50 stands for zero in the data rows.
Each row below has a hidden score, from 0 to 20, with 10 about the middle. What is it? The score is a weighted sum of the row's numbers plus the product of two more (or one squared), each taken from its middle value.
[59 52 43 64 37 43 72 69 85 61 47 41 72 51 56 36 44 19 42 52 52 62 52 43 48 42 43 42 36 42 47 52 36] -> 8
[36 43 37 41 37 24 19 55 47 51 51 54 51 51 36 52 48 47 42 43 42 43 43 20 43 51 43 72 75 70 47 59 50] -> 12
[42 52 43 46 56 69 51 51 47 55 47 19 55 47 43 52 64 69 55 65 62 59 52 36 48 47 43 35 48 55 55 48 47] -> 11
[59 52 43 41 48 62 51 47 51 47 35 64 67 66 70 73 44 51 20 48 59 73 91 86 99 82 65 42 36 42 77 62 50] -> 4
[42 43 43 50 22 43 42 42 55 42 70 54 58 47 48 43 38 35 47 59 42 36 59 48 48 55 68 64 70 62 42 52 57] -> 11
[36 23 43 41 37 51 35 42 55 51 81 76 47 58 56 43 48 42 51 52 42 36 36 52 37 51 48 61 36 65 42 43 54] -> 19
[59 37 24 46 52 54 42 47 36 42 64 54 58 64 56 43 52 35 51 48 59 48 47 52 61 36 56 58 73 55 55 37 47] -> 9
[20 43 51 46 43 47 55 42 61 55 55 35 47 47 48 43 48 19 62 56 59 56 62 52 71 69 70 70 79 81 70 52 47] -> 16
[47 48 43 46 37 43 51 47 36 42 64 71 64 55 43 43 48 42 36 36 42 36 52 43 48 47 65 51 73 59 51 52 47] -> 12
[65 74 76 77 77 37 42 35 47 61 55 35 19 47 52 48 24 58 55 59 47 48 36 48 37 36 36 35 36 52 55 48 50] -> 10
[70 48 37 53 22 37 51 64 78 69 51 46 42 66 43 52 64 42 47 43 42 56 52 52 43 42 48 35 36 77 55 56 36] -> 12
[47 76 80 77 67 62 19 35 42 58 51 54 19 47 59 56 61 64 55 62 52 20 36 36 43 42 43 51 36 42 51 48 62] -> 13
[62 23 47 35 43 57 88 74 84 55 55 51 47 58 62 56 48 42 36 52 42 56 47 59 52 55 52 51 52 42 42 48 36] -> 9
[42 43 37 35 52 37 47 47 42 47 72 51 81 61 36 48 44 47 42 36 47 43 43 43 37 58 62 47 70 52 42 37 47] -> 15
[51 43 43 41 56 43 42 51 58 42 77 69 55 64 75 59 44 47 36 43 55 48 70 62 78 67 59 61 55 42 35 21 47] -> 9
[20 72 71 75 77 51 47 42 21 35 51 19 19 55 48 43 44 72 65 52 52 48 43 36 43 55 20 35 36 20 42 70 47] -> 15
[59 48 47 71 77 80 42 42 55 64 42 46 19 51 59 56 58 55 36 56 91 91 62 68 48 55 36 51 52 42 58 59 42] -> 8
[75 55 57 46 59 73 51 51 61 51 51 35 47 42 52 77 61 58 55 59 42 43 47 52 43 51 48 35 52 47 58 59 47] -> 11
[51 37 62 53 37 47 47 51 51 55 35 35 55 21 43 36 66 64 59 48 52 48 55 36 43 51 48 47 73 70 75 70 50] -> 9
[47 80 78 62 85 69 35 55 36 47 35 54 42 21 43 36 68 61 62 52 42 59 36 48 48 51 36 35 42 36 35 65 60] -> 12
[47 37 37 21 56 57 51 35 51 35 72 61 55 58 36 48 38 58 47 36 42 48 47 36 48 42 43 67 65 59 42 48 47] -> 12
[42 63 47 53 65 65 67 61 36 58 35 41 35 42 56 56 78 42 55 68 62 43 47 48 43 42 36 42 59 42 20 52 50] -> 12
[20 43 69 59 65 24 51 35 21 80 55 35 35 36 43 52 38 55 51 52 52 36 21 20 48 36 20 42 20 47 47 73 87] -> 15
[67 55 37 41 43 43 67 64 66 55 19 54 55 61 62 56 24 35 47 48 20 48 43 68 43 42 36 51 42 42 64 48 42] -> 3
[79 55 51 46 22 37 55 80 61 35 42 46 74 42 48 43 48 42 47 36 36 52 43 36 48 51 65 67 48 59 20 37 47] -> 9
[51 37 37 50 52 51 74 64 87 51 61 54 47 64 73 52 38 51 42 36 36 20 36 52 43 51 52 42 36 42 47 48 50] -> 10
[62 48 37 46 52 51 51 42 36 51 72 58 67 51 48 48 44 47 36 43 47 48 64 59 64 58 75 70 73 83 58 37 42] -> 12
[20 63 54 46 62 88 58 55 61 35 19 35 42 21 20 43 52 67 79 56 62 43 47 48 23 21 36 35 20 36 35 79 64] -> 19
[55 43 43 46 56 54 55 42 42 19 70 46 55 36 43 52 66 55 55 52 67 68 36 20 43 42 48 42 55 75 89 68 50] -> 8
[36 43 51 35 48 37 35 35 36 55 61 61 64 58 52 48 48 55 36 36 36 20 64 59 43 47 52 55 62 62 35 48 47] -> 12
[59 55 37 64 72 75 61 42 36 51 47 19 42 47 52 52 58 51 51 56 79 59 62 48 43 51 36 42 52 42 62 65 50] -> 12
[42 43 37 46 56 43 55 72 74 51 51 46 67 42 20 43 38 35 47 36 47 43 43 48 52 58 77 72 65 47 62 48 36] -> 13
[20 43 24 41 43 60 51 55 51 72 55 51 35 42 52 48 61 51 47 48 47 36 36 43 37 51 36 51 52 62 83 85 54] -> 13
[47 48 37 56 43 51 61 72 47 35 35 51 42 21 56 20 38 47 36 48 36 36 52 52 37 61 43 70 52 52 51 21 42] -> 5
[77 43 24 35 43 43 47 67 55 35 42 58 67 51 48 43 44 47 42 20 47 48 55 59 61 69 87 55 52 47 42 37 47] -> 7
[47 43 43 53 22 51 42 19 36 35 67 66 67 73 52 48 44 35 20 52 52 52 70 48 55 58 52 64 68 55 47 48 22] -> 15
[47 48 37 35 52 43 69 64 71 67 55 61 64 61 56 52 24 35 36 48 20 52 43 59 48 58 52 51 59 52 47 48 54] -> 10
[42 48 67 59 56 43 19 47 47 72 47 46 19 47 43 48 55 61 72 48 55 36 36 43 48 47 48 35 36 20 35 65 91] -> 13
[59 55 64 50 48 47 42 42 55 35 42 41 42 47 59 59 94 78 59 77 62 59 43 20 43 36 20 42 52 36 62 56 60] -> 4
[51 43 37 41 48 54 35 47 51 55 64 74 55 55 52 48 44 51 47 20 42 43 36 62 52 36 56 67 70 65 51 52 36] -> 13
[62 52 64 69 72 80 61 58 21 51 42 41 51 51 52 70 66 61 55 59 52 56 52 43 52 36 36 19 48 47 47 56 47] -> 16
[47 61 67 59 48 43 42 51 47 58 55 51 47 21 20 43 55 81 65 59 36 56 21 43 43 47 43 47 20 20 35 68 85] -> 7
[47 55 51 41 59 73 61 42 47 42 51 19 35 51 43 59 72 51 55 52 70 48 36 36 52 36 43 47 52 36 67 59 60] -> 11
[51 37 47 41 22 43 58 58 42 47 35 46 51 47 52 20 38 35 36 43 20 62 47 43 55 51 43 61 48 75 79 52 36] -> 18
[47 48 51 53 52 51 61 47 42 42 55 51 47 47 36 75 87 69 55 68 70 48 47 48 43 55 20 19 20 52 55 59 47] -> 12
[55 43 57 46 43 37 35 35 36 35 55 74 51 47 48 43 48 19 47 36 42 48 52 48 59 58 65 58 59 59 51 43 22] -> 10
[70 48 51 53 37 57 76 72 76 61 35 61 58 47 62 48 38 42 20 36 52 43 55 56 52 58 56 42 52 52 58 48 57] -> 9
[47 48 57 59 59 60 42 47 42 72 19 46 19 36 59 48 48 61 59 68 47 43 52 43 52 36 43 35 48 36 35 62 93] -> 8
[20 55 57 69 67 24 35 35 47 61 55 51 35 36 52 52 44 61 67 56 62 43 55 48 23 51 43 42 42 42 62 68 87] -> 15
[42 37 43 41 22 47 47 35 42 35 64 78 58 58 48 43 44 19 42 43 52 36 47 56 48 55 56 58 65 65 51 37 47] -> 16
[62 23 62 41 48 71 51 35 51 51 51 35 35 51 52 59 76 47 51 68 52 56 36 36 48 47 20 47 52 52 51 43 42] -> 11
[67 55 43 41 22 54 42 76 58 35 51 41 61 21 36 36 38 19 36 20 42 43 43 43 37 58 56 51 42 59 47 21 50] -> 5
[51 48 37 46 43 43 35 47 36 47 70 74 58 42 56 43 48 42 47 48 47 43 47 48 23 47 52 55 48 52 42 43 54] -> 9
[51 37 47 35 48 43 47 55 51 47 47 46 55 64 48 52 48 35 36 56 42 62 43 59 59 58 43 47 52 77 81 48 47] -> 10
[51 52 37 50 56 43 76 74 71 67 61 54 51 66 52 52 44 51 51 52 65 48 59 48 55 51 52 35 62 36 35 43 57] -> 9
[51 85 57 41 59 67 55 51 21 42 42 54 47 99 91 96 52 51 55 68 79 93 96 99 73 58 43 58 42 36 20 52 50] -> 8
[36 48 57 69 67 47 42 47 47 67 35 41 35 51 20 36 52 47 72 43 47 36 36 43 43 42 43 51 20 42 35 75 87] -> 12
[67 48 43 46 37 37 67 74 82 55 58 51 58 51 43 48 38 42 42 20 42 43 21 59 37 51 43 42 42 59 55 48 36] -> 8
[59 37 37 41 43 37 58 72 47 47 42 58 47 47 36 43 38 42 51 43 52 43 52 48 55 42 79 55 20 55 20 43 50] -> 10
[59 61 51 41 48 60 42 51 36 42 55 35 19 36 48 62 83 67 62 79 62 68 43 43 43 36 43 47 42 59 58 68 36] -> 8
[51 37 51 41 52 60 35 47 36 35 51 58 42 51 43 59 52 55 42 36 52 48 47 56 43 47 62 55 59 62 47 52 50] -> 10
[51 43 47 41 56 51 61 47 36 35 51 58 61 51 70 52 48 42 20 56 47 52 96 82 88 99 68 51 59 62 70 43 36] -> 6
[51 52 37 46 43 54 42 35 58 67 47 41 47 47 52 62 58 69 55 56 55 65 52 48 23 36 48 58 52 72 87 87 50] -> 8
[47 37 51 41 48 54 19 42 55 58 58 54 19 42 43 59 55 47 51 62 62 65 67 52 37 55 48 61 55 83 85 62 47] -> 8
[42 83 74 84 77 47 19 35 42 55 51 41 35 47 43 48 55 61 62 62 55 43 47 48 43 47 43 42 36 42 55 62 60] -> 10
[51 37 47 35 37 57 55 42 51 47 55 41 47 58 65 56 44 47 36 52 55 52 90 84 90 89 68 64 70 67 64 48 54] -> 9
[62 52 57 35 52 47 42 42 47 58 47 51 42 47 56 73 87 69 47 70 67 52 59 48 37 42 20 42 36 52 70 65 36] -> 6
[36 58 60 41 37 47 55 19 42 61 51 41 42 42 48 48 44 69 67 56 59 56 43 20 52 21 36 35 36 36 47 62 82] -> 9
[47 48 43 21 48 43 42 42 47 55 70 58 61 58 36 56 24 47 51 43 52 43 43 43 43 67 36 51 59 55 42 48 42] -> 16
[55 61 47 35 48 54 55 51 36 35 51 58 42 99 86 70 52 42 51 52 67 95 99 91 93 61 43 35 36 47 62 85 60] -> 7
[51 63 54 50 48 67 51 55 42 69 51 54 55 21 48 48 66 58 42 48 72 56 47 56 48 47 43 35 36 52 47 59 50] -> 10
[42 52 37 35 48 47 88 69 82 55 47 41 55 58 59 52 48 42 59 36 36 52 52 59 43 51 36 51 36 47 35 21 50] -> 9
[36 43 37 41 37 51 61 72 58 35 42 76 72 42 43 48 44 51 36 20 47 48 36 56 55 69 59 61 65 62 47 48 47] -> 14
[42 23 37 41 37 47 42 55 36 35 51 61 47 58 52 20 48 47 47 52 36 36 55 56 59 47 59 51 68 65 47 37 42] -> 13
[36 68 93 85 67 62 47 42 58 67 42 41 42 47 59 68 66 55 47 56 55 52 67 82 59 61 48 42 36 42 42 43 42] -> 9
[70 43 24 41 43 43 55 64 55 35 42 46 58 36 70 48 44 42 36 52 42 48 47 43 48 47 62 67 55 52 55 37 36] -> 6
[47 43 37 62 48 37 47 55 47 47 77 78 58 66 48 48 52 51 42 48 47 20 43 52 48 55 56 67 73 47 42 56 47] -> 18
[59 23 24 35 48 43 35 47 36 42 64 54 58 55 68 36 44 47 51 48 36 59 70 70 83 91 85 64 65 65 70 21 42] -> 7
[36 58 67 50 52 65 94 51 61 35 51 41 35 36 56 77 68 55 62 43 52 62 52 52 37 51 48 42 42 36 47 62 69] -> 9
[36 98 60 46 77 75 42 42 47 19 42 41 35 42 36 75 64 64 62 82 83 78 59 20 52 47 43 51 20 42 47 48 47] -> 10
[36 52 57 85 88 47 47 47 42 58 47 58 47 36 20 48 38 61 62 65 42 43 36 56 52 42 20 35 20 20 51 77 60] -> 9
[70 48 47 35 37 47 64 69 42 35 35 41 64 98 91 62 24 58 42 43 42 80 91 98 99 92 56 42 36 47 47 48 47] -> 7
[47 23 54 21 43 51 42 51 42 42 83 66 51 42 36 20 48 42 36 20 36 48 55 56 52 51 59 58 48 47 47 37 47] -> 8
[42 23 37 35 37 47 55 47 42 35 67 54 58 47 65 20 44 42 47 48 47 43 36 52 55 55 52 72 52 55 64 52 22] -> 13
[59 37 37 41 52 43 85 61 76 61 42 35 47 64 56 62 44 42 55 48 47 68 67 56 67 61 59 51 42 42 20 37 42] -> 16
[42 55 47 50 56 24 51 61 55 42 42 76 58 42 43 36 48 42 20 43 36 48 52 52 59 64 62 70 62 59 47 43 42] -> 8
[59 48 47 35 48 57 74 69 78 64 42 46 55 51 59 52 44 51 42 48 36 48 47 52 59 51 59 47 36 52 42 43 47] -> 9
[72 48 51 64 83 92 55 35 55 58 35 41 51 21 56 68 70 58 59 65 20 52 52 20 23 36 36 42 48 42 47 56 54] -> 10
[47 66 62 50 37 65 55 55 47 47 47 54 19 42 36 56 70 55 55 65 55 52 59 52 48 42 36 42 68 47 62 65 50] -> 8
[75 37 37 46 43 37 64 67 80 55 47 74 19 55 56 52 38 47 42 43 42 43 52 52 37 61 36 42 52 47 58 48 60] -> 5
[36 83 47 35 52 47 55 42 58 90 99 54 87 99 48 48 44 35 42 52 55 48 59 43 59 51 52 61 52 52 51 59 42] -> 15
[47 58 54 62 56 51 35 35 51 74 51 46 51 36 48 43 58 61 62 48 47 20 36 43 43 42 43 51 36 42 35 65 77] -> 13
[70 37 51 46 43 43 61 61 47 42 51 58 51 36 48 36 44 19 36 20 20 36 47 43 55 61 59 79 42 59 42 52 36] -> 12
[51 55 24 46 43 43 51 51 51 69 47 58 42 58 48 52 24 42 42 52 42 48 47 56 48 55 43 55 52 81 79 52 22] -> 15
[42 43 47 50 56 37 51 35 47 58 77 71 70 51 59 52 48 47 51 43 36 59 47 56 37 47 43 51 52 65 47 43 62] -> 10
[20 70 51 53 52 69 51 19 36 61 42 41 47 47 52 62 66 58 62 68 75 62 55 48 48 55 36 42 20 47 47 52 50] -> 10
[62 37 43 41 43 37 47 51 47 61 58 74 61 47 48 43 44 42 36 43 36 43 47 62 48 64 56 47 59 59 47 37 50] -> 10
[51 43 54 21 48 43 51 69 61 42 47 51 55 47 43 36 52 42 47 36 36 36 43 48 37 47 62 61 62 59 35 21 54] -> 11
[47 48 64 59 59 43 19 47 42 61 42 51 19 42 48 20 38 55 59 56 47 52 47 20 37 55 36 51 20 36 42 56 75] -> 9
[59 58 37 46 52 62 47 47 36 69 42 58 47 51 59 62 61 67 70 85 62 52 43 48 43 42 36 42 48 36 42 56 36] -> 11
[67 23 54 46 52 47 51 42 47 55 67 74 64 47 59 52 38 35 42 43 36 43 52 36 48 51 43 64 68 65 51 48 50] -> 15
[62 66 47 53 52 62 42 42 42 51 51 41 47 51 59 75 74 64 67 68 65 48 43 20 48 47 43 19 48 65 77 52 47] -> 10
[47 48 57 64 52 43 42 42 51 58 42 35 35 42 56 48 48 74 65 56 36 43 52 36 43 36 36 35 48 20 42 62 80] -> 10
[51 61 43 50 52 62 51 19 55 55 51 46 42 51 56 59 80 74 67 70 67 48 43 48 55 42 36 35 48 55 62 59 36] -> 9
[51 66 64 59 59 78 61 35 55 47 51 54 51 47 75 59 66 58 55 62 67 65 21 52 37 47 48 42 42 36 47 21 47] -> 8
[59 43 47 46 59 43 42 51 51 47 77 64 74 51 52 68 48 35 47 52 47 20 52 52 59 67 70 51 55 70 51 21 42] -> 11
[55 23 24 41 52 62 47 67 51 35 35 46 64 42 48 48 38 47 51 56 47 59 43 36 43 55 65 58 59 62 55 21 47] -> 7
[59 66 43 46 56 37 35 47 36 42 85 64 72 61 48 62 48 64 47 43 42 36 21 59 52 51 59 58 79 59 55 43 42] -> 12
[59 43 51 41 43 24 69 64 78 64 58 54 47 55 56 36 52 61 47 52 36 52 59 48 55 51 48 42 42 20 47 48 42] -> 7
[42 58 47 53 59 62 51 42 58 51 51 46 42 58 48 65 66 84 55 65 59 36 47 48 52 36 48 55 48 52 58 65 62] -> 9
[20 52 43 71 77 75 58 51 51 51 19 19 47 36 43 48 61 55 62 52 42 56 52 36 55 47 20 19 48 55 35 70 62] -> 15
[20 68 81 89 37 51 19 47 36 80 47 35 51 21 52 48 44 72 83 56 47 56 36 36 23 47 48 42 36 20 42 43 62] -> 9
[20 48 54 53 43 37 42 35 36 61 42 41 19 36 36 36 48 67 70 52 42 43 52 36 61 21 36 47 42 59 35 68 71] -> 11
[36 55 51 53 52 69 55 55 36 55 47 19 42 42 36 59 83 61 62 56 52 48 55 48 43 42 20 42 36 52 47 52 47] -> 8
[47 37 43 35 48 47 47 35 42 35 74 76 64 47 48 48 38 47 36 52 52 36 36 48 43 36 62 58 65 52 67 52 47] -> 9
[62 52 51 59 59 67 47 47 36 58 58 41 35 42 52 56 72 61 62 73 55 59 43 48 55 36 20 47 42 59 47 59 50] -> 15
[36 43 51 41 59 62 47 61 69 72 74 58 47 42 59 52 44 35 20 36 42 36 43 52 43 51 62 70 65 55 42 56 42] -> 16
[47 43 54 66 83 67 47 35 47 51 35 41 35 55 36 43 61 55 55 59 55 52 47 36 43 51 36 19 48 20 42 65 69] -> 14
[55 48 54 35 37 37 55 69 42 51 42 46 94 78 68 43 44 35 42 36 47 48 64 70 71 64 75 58 42 55 47 56 50] -> 11
[59 43 47 53 59 51 51 51 36 47 51 71 61 47 20 48 44 51 42 43 52 43 62 56 59 47 65 55 79 77 55 48 47] -> 14
[42 43 24 35 56 43 35 35 42 42 55 58 58 58 43 56 44 35 42 48 42 52 47 52 52 42 68 70 62 67 70 37 42] -> 7
[47 52 43 56 67 82 55 51 47 55 47 35 51 42 48 62 64 61 55 62 65 59 59 20 43 47 43 47 36 20 55 52 36] -> 8
[42 43 54 35 22 37 58 55 51 55 81 74 47 64 56 20 52 19 20 48 36 48 43 56 48 61 52 51 62 55 58 43 47] -> 16
[81 37 37 46 37 37 58 72 51 35 19 66 61 42 36 48 52 42 36 48 42 56 52 56 61 21 62 67 62 42 35 43 57] -> 5
[59 48 37 21 48 47 42 47 21 42 55 69 47 58 36 52 55 42 47 43 36 20 55 59 48 42 59 51 79 72 51 48 36] -> 11
[47 48 54 56 59 71 42 19 47 47 51 19 35 58 52 65 78 74 51 62 67 59 36 48 52 36 52 51 48 52 55 65 54] -> 12
[55 52 37 41 43 47 35 19 36 51 55 51 35 51 52 52 52 35 47 52 36 48 47 36 48 51 56 64 70 72 62 48 57] -> 9
[47 37 43 41 48 24 47 42 36 55 79 74 64 51 36 52 38 42 51 59 36 52 59 48 55 47 62 67 62 67 58 21 47] -> 10
[20 55 64 64 48 43 35 51 36 55 35 19 42 36 52 48 64 72 67 68 47 48 36 48 37 42 43 35 42 20 51 81 73] -> 15
[65 43 51 35 48 43 42 61 58 35 19 51 58 42 43 43 48 42 47 36 20 20 43 48 43 51 70 58 42 42 51 21 42] -> 4
[42 87 87 93 75 47 58 47 51 64 64 46 42 42 62 52 55 47 59 62 72 68 64 48 52 51 20 35 52 20 42 37 47] -> 9
[36 58 64 53 52 37 35 58 51 55 47 35 42 36 43 43 48 72 70 68 52 43 47 36 23 21 36 35 42 36 42 65 71] -> 15
[36 61 84 82 52 43 42 35 42 78 55 46 51 42 36 52 44 69 83 52 42 48 36 36 37 36 43 42 42 20 20 56 69] -> 12
[62 37 24 56 22 43 42 58 51 64 55 51 55 51 48 48 48 47 47 20 36 36 43 52 37 55 59 64 65 79 85 48 36] -> 16
[55 48 47 53 56 54 51 42 55 35 51 54 64 66 77 89 55 64 42 20 70 99 99 91 79 84 73 47 52 59 42 43 54] -> 9
[42 48 37 41 65 67 47 35 36 61 47 41 58 51 59 62 64 51 55 62 52 56 47 52 43 42 65 35 48 55 83 75 57] -> 10
[47 58 47 53 43 47 55 58 61 35 51 46 77 64 48 52 38 19 47 52 59 48 43 36 64 51 36 55 65 70 77 59 50] -> 12
[47 52 47 46 59 47 47 35 61 47 42 41 19 42 43 59 52 61 51 48 62 43 43 62 48 58 52 61 65 79 89 73 47] -> 10
[75 43 51 50 37 47 92 67 64 55 51 58 51 71 59 59 38 51 51 43 55 62 70 43 61 47 62 51 36 47 47 43 60] -> 12
[42 52 57 59 56 54 47 42 42 42 35 35 42 51 52 52 44 76 81 43 42 56 43 36 37 42 20 35 36 36 35 65 82] -> 10
[47 63 37 64 56 57 55 35 55 51 58 46 42 51 43 56 68 55 62 65 42 56 47 43 37 42 43 51 52 47 55 73 47] -> 9
[59 37 37 53 37 47 51 35 47 42 64 61 74 61 48 36 44 42 42 43 36 48 59 56 55 55 56 51 59 55 55 21 36] -> 8
[51 48 43 35 56 51 47 47 58 61 42 61 67 58 65 43 44 47 42 56 52 48 55 48 55 55 48 47 48 67 77 48 42] -> 9
[47 61 47 50 48 71 42 42 47 19 51 41 51 51 48 62 85 58 62 56 47 65 47 48 43 55 48 19 42 47 55 52 50] -> 6
[59 43 43 53 37 37 51 74 61 42 35 64 47 47 36 36 48 42 47 56 42 36 36 43 48 47 65 67 62 59 55 43 54] -> 13
[65 23 37 41 22 43 35 67 69 47 42 54 51 51 70 20 24 47 36 52 42 48 59 48 55 47 48 55 59 65 51 37 54] -> 8
[20 68 78 73 52 47 47 19 47 80 19 41 51 42 36 48 38 69 92 62 36 43 36 52 48 42 20 19 36 42 35 37 67] -> 10
[79 48 60 50 22 67 98 72 66 42 42 51 47 64 70 48 58 51 47 52 55 71 67 65 61 80 48 47 42 36 35 48 42] -> 12
[59 43 54 46 37 24 61 55 21 58 70 54 58 47 73 56 38 47 47 48 36 62 59 52 64 67 59 72 75 52 42 48 50] -> 12
[65 48 57 46 72 69 51 47 51 47 35 41 35 58 43 48 72 58 67 48 55 43 52 48 37 51 36 47 52 36 35 56 22] -> 15
[67 48 37 35 52 47 67 58 61 35 42 54 58 42 48 48 44 47 36 36 42 43 43 62 52 47 68 74 62 42 47 43 47] -> 8
[59 37 57 62 65 54 42 55 51 55 35 41 47 47 48 62 91 61 77 52 55 59 47 48 37 42 43 42 36 42 67 70 42] -> 7
[59 37 43 56 43 43 42 69 58 35 42 58 61 58 36 48 44 42 55 52 47 43 36 48 59 64 59 61 65 59 51 56 42] -> 14
[36 55 47 59 48 75 97 61 61 35 19 46 51 21 56 36 58 51 91 62 59 36 52 48 52 47 43 35 48 36 20 56 69] -> 11
[51 48 51 53 48 43 55 72 58 42 42 58 58 21 36 36 44 51 47 48 59 52 55 20 43 55 75 64 48 47 35 21 42] -> 7
[59 37 47 53 48 24 47 35 42 35 55 54 61 36 56 48 44 51 42 43 42 43 59 36 71 42 59 72 55 62 47 52 42] -> 9
[47 58 54 46 70 77 58 35 47 55 47 41 47 51 56 59 61 64 42 56 47 56 47 36 52 55 36 35 36 47 47 65 42] -> 12
[62 48 43 35 37 57 64 55 64 67 47 51 58 51 48 52 52 19 51 48 42 43 55 52 43 51 43 42 48 55 51 56 57] -> 9
[65 48 43 21 43 24 61 74 64 58 47 51 42 61 48 56 44 47 42 43 42 43 43 59 48 47 36 51 55 52 55 37 42] -> 5
[36 58 51 73 56 37 42 42 42 67 35 41 19 51 43 43 52 64 67 52 36 48 47 43 37 42 36 42 36 20 47 70 84] -> 6
[62 23 51 50 52 51 74 58 89 67 55 61 51 66 68 59 55 35 36 20 36 36 59 48 61 55 48 19 42 42 51 43 42] -> 8
[20 55 64 64 56 47 35 35 21 51 35 35 42 47 36 52 24 67 79 65 52 48 43 52 37 58 43 42 42 42 20 65 80] -> 17
[42 37 51 50 52 24 42 47 42 42 70 54 61 42 48 36 38 42 47 43 36 56 43 59 43 58 62 61 75 72 75 65 22] -> 13
[36 43 43 46 37 47 61 69 76 35 47 74 55 55 48 48 44 19 36 43 47 48 47 43 59 55 73 58 59 52 47 43 50] -> 10
[72 55 57 41 48 37 79 61 74 64 47 51 55 42 59 59 58 42 47 43 59 52 43 48 59 55 48 19 52 36 20 21 54] -> 12
[59 37 51 53 37 51 55 67 64 42 35 58 55 36 48 20 44 47 36 20 36 36 52 43 59 58 68 67 55 67 47 37 47] -> 11
[70 99 81 71 67 51 47 51 21 35 19 41 51 51 62 62 52 51 70 99 99 99 74 56 48 51 36 19 42 20 20 43 50] -> 11
[36 48 37 35 43 54 55 47 64 58 72 66 51 55 52 43 24 47 20 43 36 43 43 52 55 61 52 51 55 52 42 43 42] -> 11
[65 37 47 41 43 37 58 86 42 47 19 64 42 42 36 48 38 42 42 43 42 43 47 52 61 58 59 74 52 52 35 21 50] -> 13
[62 43 47 56 56 54 47 42 64 55 47 51 35 42 48 56 74 61 70 70 47 65 52 36 48 21 48 47 52 59 58 48 54] -> 6
[36 66 69 53 52 47 61 35 51 67 35 46 51 42 36 36 55 86 77 52 42 36 52 48 43 36 20 19 36 20 51 70 80] -> 6
[70 48 54 41 43 37 64 76 58 35 42 61 55 42 36 36 24 47 47 43 55 48 47 36 52 47 62 58 65 42 51 43 54] -> 5
[75 52 24 56 43 37 42 72 51 35 58 54 64 42 43 48 44 47 47 36 47 48 43 48 48 58 56 70 42 62 42 21 47] -> 7
[51 37 37 59 81 83 51 19 36 47 42 41 51 47 56 59 61 58 36 73 47 43 47 52 48 51 36 35 20 36 51 59 47] -> 9
[36 23 37 50 59 37 35 35 36 51 77 71 58 51 48 59 48 47 20 52 36 48 47 36 59 55 56 64 65 52 55 37 54] -> 12
[62 43 43 35 37 24 58 74 58 35 42 54 58 42 48 36 44 19 36 20 59 20 36 56 48 51 73 70 52 52 47 43 42] -> 9
[51 48 43 41 52 37 51 69 66 35 42 54 67 36 36 48 48 47 47 43 42 36 47 43 23 58 73 77 59 47 35 37 36] -> 15
[20 55 67 73 62 47 42 51 36 55 19 41 19 36 36 36 52 61 87 43 52 52 47 52 43 36 36 47 42 20 47 70 88] -> 8
[67 55 60 41 77 78 51 55 36 35 51 46 19 42 56 75 68 61 59 52 55 43 47 52 48 21 43 42 20 55 58 52 42] -> 7
[51 37 47 46 37 43 19 35 42 19 67 51 51 55 56 62 48 42 42 36 47 52 52 52 48 21 68 70 59 70 51 37 36] -> 8
